In the data rows, the value 128 means zero.
Here are some points:
[127 125 137 116 134 139  97 119]
[116 111 128 136 130 134 106 119]
[137 151 150 126 114 104 121 134]
[ 92 147 151  83 106 170 107 116]
[ 85 188 186  56  86 155  84 117]
[ 96 159 145  81 104 139 134 129]
[ 77 181 160  61  76 159 124 111]
[106 170 169  80  92 132 131 119]
[125 123 145 125 131 127 102 113]
[114 124 119 107 139 128 142 134]
[190  60  84 219 190 109 106 126]
[120 132 140 113 122 129 143 127]
[ 73 181 172  40  76 165  91 102]
[128 183 152 112  96  89 152 135]
[ 81 168 166  58  94 157 152 125]
[160  71  66 198 149 139 162 129]
[180  72  69 203 181 111 174 150]
[140 142 146 141 138 100 106 130]
[148  72  95 173 175 125 124 134]
[149 103 136 149 142 119 118 141]
[ 89 143 117  99 111 169 143 114]
[128 102 122 141 131 144 153 130]
[119 101 105 162 150 150 135 127]
[191  73  97 214 171  92 130 167]
[167  70  57 189 165 122 179 148]
[161 110 133 158 146 109 119 133]
Then 10 other points, each followed by its number:
[ 98 149 153  81 102 149 102 114] 0
[133 133 106 158 136 107 160 139] 1
[137 123 114 135 128 121 149 142] 2
[170  74  98 193 166 103 104 141] 3
[140  90 107 148 152 126 114 125] 4
[136 146 145 122 115 107 104 127] 5
[130 115  99 142 145 126 154 140] 6
[183  68  87 205 201 113 101 138] 7
[ 85 157 149  58  95 160 155 124] 8
[131 134 106 136 109 114 200 131] 9
Which two of these numbered points are nearest to each point below, ignoring the direction in which the first points spread most? Their numbers follow each, nearest first.
[109 160 139 121 108 135 162 131] > 1 2
[147  98  79 167 148 123 155 144] > 6 2
[155 109  87 156 138 110 158 147] > 2 6
[148  85  94 170 170 120 114 137] > 4 0
[173  85  67 201 176 118 151 146] > 6 2
Now 10 new points, numbered from 0 again:
[ 96 169 146  70  94 142 157 122] 0
[118 144 170 104 111 141  72 131] 1
[163  93  74 193 164 123 158 144] 2
[153 105 115 168 153 119 101 131] 3
[171 118 126 167 148  88 129 136] 4
[163  83  73 197 159 100 153 147] 5
[140 163 164 113 113 111  99 131] 6
[106 171 159  92  98 132 149 125] 7
[128 122 117 135 121 126 146 138] 8
[ 68 194 183  42  81 146  99 112] 9
The same question for these:
[168  61  88 206 168 109 125 141] > 9 3
[102 150 181 101 110 125  81 116] > 1 3
[ 91 142 158  87 107 143 120 111] > 9 8
[113 119 116 110 120 138 149 137] > 8 0
[165 119 115 164 152  89 114 132] > 4 6
